Named turns come first, each shown by rows before and after it. Which turns, in which order, take the first row of each pair that follows to the second? Write the first one first, as in the answered first pair.
R (before |-> after):
[ -9 -14  -9  -1  -6  -1  -8  20   0  10] |-> [ -8  -4 -19  -7   1   1  -4  12 -18  -5]
[-4 -8 -5  4  0 -2  0  1  5 -6] |-> [-4 -8 -4  4 -1 -3 -1  3  5 -5]
[ 14   9  12  -8   9 -13   0   3  -6   0] |-> [ 13  14  10  -7  11  -7   5 -10  -3  -7]
[ -6   5 -11   4 -12   0   4   3   6  -3] |-> [ -6   4  -9   4 -14  -1   2   7   7   1]
Q (before |-> after):
[ -5 -23  -9   1   3   2 -12  29  -8  11] |-> [ -1 -14 -13  -6   9   0 -10  25 -23   1]
[ 0 -3 -6 -1  5  3 -7 -1 -2  0] |-> [ 1 -5 -4  1  4  2 -8  0  2  3]
[ 3  8 14  7 -3  3  3 -8 15  0] |-> [ 9 14 15  2  3 -4  5 -8  2 -3]
[ 1  0  2 -8  5  3  3 -3  3 -4] |-> [ 0 -1  4 -6  2  6  2 -2  7 -3]
F (before |-> after):
[ 2 -2 15  9 11 -5 -3  6 -1  7] |-> [ -9 -12   3  14   3   6  -5   7   5   3]
[ 8  7 22  2  7 -2 13 -1  5  7] |-> [-7 -9 11  9 -6 10  8  3 18  7]
[ -1  -8  -7  -4   1  -6   1  12 -10  -2] |-> [  2  -5  -3  -5   2  -9   0  13 -10   0]
[  8  21  20   3   0 -15   0  -7   6  -2] |-> [ -6   1  14  13 -14  -3  -6   2  24   5]
X (before |-> after):
[  4   8   4   0   1   5   3 -15   1  -5] |-> [  6   5   9   1  -3   3   3 -12   9   1]
[ -9  -5 -18   6 -12  -4  -3  -2  -7  -5] |-> [-11  -7 -16   9 -13  -2  -1  -4  -1  -4]
[  2  -8   0 -12 -21  -7   1   5  -2  10] |-> [  3  -6  -4 -14 -18  -8   1   5  -8   5]
[ 10   0   8  -6   6 -17  -2   8   0  13] |-> [  9   3   0 -11  11 -17   0   7 -13   5]
J (before |-> after):
[  0  12   5   3 -10  -2  -2  -8   6   5] |-> [ -1   7   6   4 -13  -4  -6  -1   8   9]
[  8  14  -3 -10   8  -6   5  -7 -20 -12] |-> [ 12  18   8  -6   6  -5   9 -16  -8  -8]
[  0  17   2   2  12  -7  -6  -8   6 -11] |-> [ 1 16  8  4  9 -9 -6 -7 14 -6]
[-2 -3 -2  3  3 11 -1 -5 12 -5] |-> [-3 -6 -2  1  2 11 -3 -1 13 -3]
Then:
Between the rows of a pair lie two turns.
[-5  4  7 11 -2  7  0 -9  9  1] |-> [ -1   2   3   2   7  -7  -7  13 -11   3] | R then R
[10 11 10 -1  2 -5  6 -7  0  3] |-> [11 10  7 -2  4 -7  4 -1 -9  2] | F then Q
[ -4   4 -10  -3   3  10   3 -12  -7 -14] |-> [10  9 16 -4  8 -7  4 -5  2  5] | F then J
[ 15  20  14  -4   8  -6   5 -20  10  11] |-> [ 11   5  17  -2   4 -13  -6   6  13  28] | R then J
[-11  -8   0  10  -1  14  -3 -10  13   6] |-> [-14  -9 -14   2   5  11  -8   0  -9  -4] | R then F
[ -4 -10   4   4 -10   2 -15  11   6  17] |-> [  7  12   2  -9   8  -6  -7  -2 -22   1] | Q then J
[ -6  -4 -13  -6  -1  -2  -9   2  -7 -10] |-> [ -2   7  -4  -3   2   1  -1 -16   1 -13] | J then J
[ -4   5 -13  -3   9   9   9  -7 -11 -14] |-> [ -7  -1   3   8  -3  13  10 -10  19   3] | X then X
[ -3  -1  -1   3   0  10   5 -20  10  -8] |-> [ -7 -18   1   2  -4   1  -7  10  11   8] | R then J
[ 4  7 16  2 -3  4  5 -7 14  9] |-> [ -9 -11  -2   3 -11  10  -3  12   8   7] | R then F
[ -3 -13   0  11 -10  -1  -2   4  22  -4] |-> [ -1  -2  -8   8  -4   4   5 -13  10 -22] | F then J
[ -1   9   6   7 -10   9  16 -26  12  -7] |-> [  1   7  13   8 -12   6  14 -22  17   1] | F then F
[  5  -6  11  -1  -2 -15  -3   9   2  16] |-> [ -1 -14  -2  -1  -6 -10  -8  14  -4  12] | X then F
[ 6 -9 14 -5 -4 -2 11  2  6  3] |-> [ 7 -2  7 -9  1  1 16 -7 -4 -8] | Q then X
[ 4 -1 11  8 -2 -2 -1 -9 17  4] |-> [ -2 -14   0   5  -2  -6 -10  11   7   6] | J then J
[ -5  -7   2 -10  -7  13   5  -2  18  -3] |-> [ -8 -14  -5 -11  -6  11   1   7  12  -4] | J then J
[-2 -8  4  2 -5  0 -5  9  9  6] |-> [  0   1  -6  -4   5   3  -1   0 -10 -12] | R then R
[ 12 -11   6   0  -6  -9 -11   5  11  15] |-> [  9  -1 -17  -6   2   2  -4 -11 -14 -13] | F then F
[  7   5  17  -4  18 -19  -6  10  -7   5] |-> [  4  -3  21   4   8 -12  -6   8  13  13] | R then F
[  3  11   6 -14   4  -2   2  -2  -7   2] |-> [-1  5 11 -7 -3  2  1 -4 12 10] | R then F
[ -9 -10  -3   7 -11  11   1  -4  13   3] |-> [ -6  -6   1   7 -10  11   4 -10  16   2] | F then R
[ -9 -15   5   4 -13  10  -6  13  23  12] |-> [-13 -14 -18  -5  -6  11  -8  21  -6  -7] | J then J
[  4  -6  -7  10   0   4   7 -13  -1  -7] |-> [  1 -15  -4  11  -4   1   1   0   6   3] | R then J
[-10  -4 -10  -1  -9  13   0  -3   2  -8] |-> [ -1   8  -5  -5  -1   8   4 -10  -6 -14] | X then F
[ 8  3 11 -3  2 -8 -2 -1  2  4] |-> [-5 -4 -9  0 -4  6 -3 -4 -1 -8] | F then F
[-18 -12 -27   5 -11  21   0  -8  -1 -20] |-> [ 13  22   2  -7  12  -2  12 -26 -14 -18] | J then F
